One turn moves each row of this set onto another row. After a few examples, where does it send each row asked below?
bal: [-0.68, -2.00,  4.71,  3.10, -0.14, -0.45, -0.45,  2.10, -1.64, -2.51,
  1.88, -1.10]
Vego: [-1.66, -0.40, -2.83,  3.01,  1.98,  0.52, -1.79,  0.05, -0.30,  1.36,
  3.25,  2.97]
posov: [-1.07, -2.79, -0.33, -2.07, -1.56, -4.24, -0.13,  4.22, -1.01,  1.72,
  1.39, -4.10]
mos: [-0.50,  2.05,  1.32,  0.61, -2.36, -2.54,  0.03, -1.47, -4.03, -0.41,
  2.63, -0.78]
gikul: [-0.95, -4.18, -2.28,  2.19, -0.04, -1.67, -0.66,  4.14,  2.52,  2.11,
  0.83,  1.01]
Dufod: [-1.09,  0.22,  2.20, -0.71, -0.40, -3.70,  0.33,  1.49, -0.84,  1.48,
  1.82, -5.90]
maget: [-0.26, -0.39,  1.26, -1.62, -0.56, -4.09, -0.36,  3.10, -0.73,  1.60,
  3.76, -5.39]
Voguk: [-0.44, -2.51, -1.75,  0.84,  1.89, -2.06, -1.21,  4.45,  2.72,  4.23,
  2.24, -0.51]
Biz: [-0.03, -1.16, -0.91,  3.70,  1.59,  0.06, -1.19, -0.18, -0.59,  1.33,
  3.39,  4.06]
tidad: [-0.15, -2.52, -2.98,  0.85,  1.28, -0.48, -1.84,  2.54,  3.39,  3.56,
  2.02, -1.47]
Nete: [-1.10,  1.03,  1.21,  1.58,  0.23, -2.19, -1.76, -2.53, -4.25, -1.04,
  3.18, -0.76]
deda: [-0.62,  0.45,  0.10, -0.59, -2.05, -3.84, -0.62,  2.61,  1.13,  1.17,
  2.58, -5.52]
tanit: [-2.77, -2.38, -1.42, -1.03,  1.79, -0.29, -3.18,  6.23, -1.92,  1.14,
  3.23,  0.06]
reze: [ 0.01, -2.71, -1.17,  3.20, -0.56,  0.85, -0.45, -0.71, -1.30, -1.54,
  3.34,  2.90]
Sevo: [-1.69, -1.19, -1.82,  0.74,  1.55, -0.87,  0.15,  4.17,  3.23,  3.83,
  1.97, -1.94]
Feba: [ 0.15, -1.03, -1.70,  2.03,  1.02,  0.95, -1.36, -1.66, -1.67,  2.06,
  2.03,  3.17]
gege: [-0.24, -1.44,  0.79, -1.16, -2.18, -1.64,  0.01, -0.46, -4.81, -1.81,
  3.99, -2.14]
guz: [-1.60, -1.74,  1.95, -0.80,  0.16,  1.31,  0.42,  4.97, -0.92, -1.04,
  4.58, -3.21]
dudef: [ 0.01,  1.14,  2.12,  1.15, -1.02, -2.02, -0.25, -1.35, -4.07, -1.31,
  4.83, -0.77]
Bot: [-1.79, -2.68,  1.31,  2.67,  1.48, -2.21, -3.96,  3.28, -2.48, -0.44,
  0.60,  2.22]

Feba turns into tidad
guz turns into bal
Now these:
maget turns into dudef
Vego turns into Sevo
reze turns into gikul

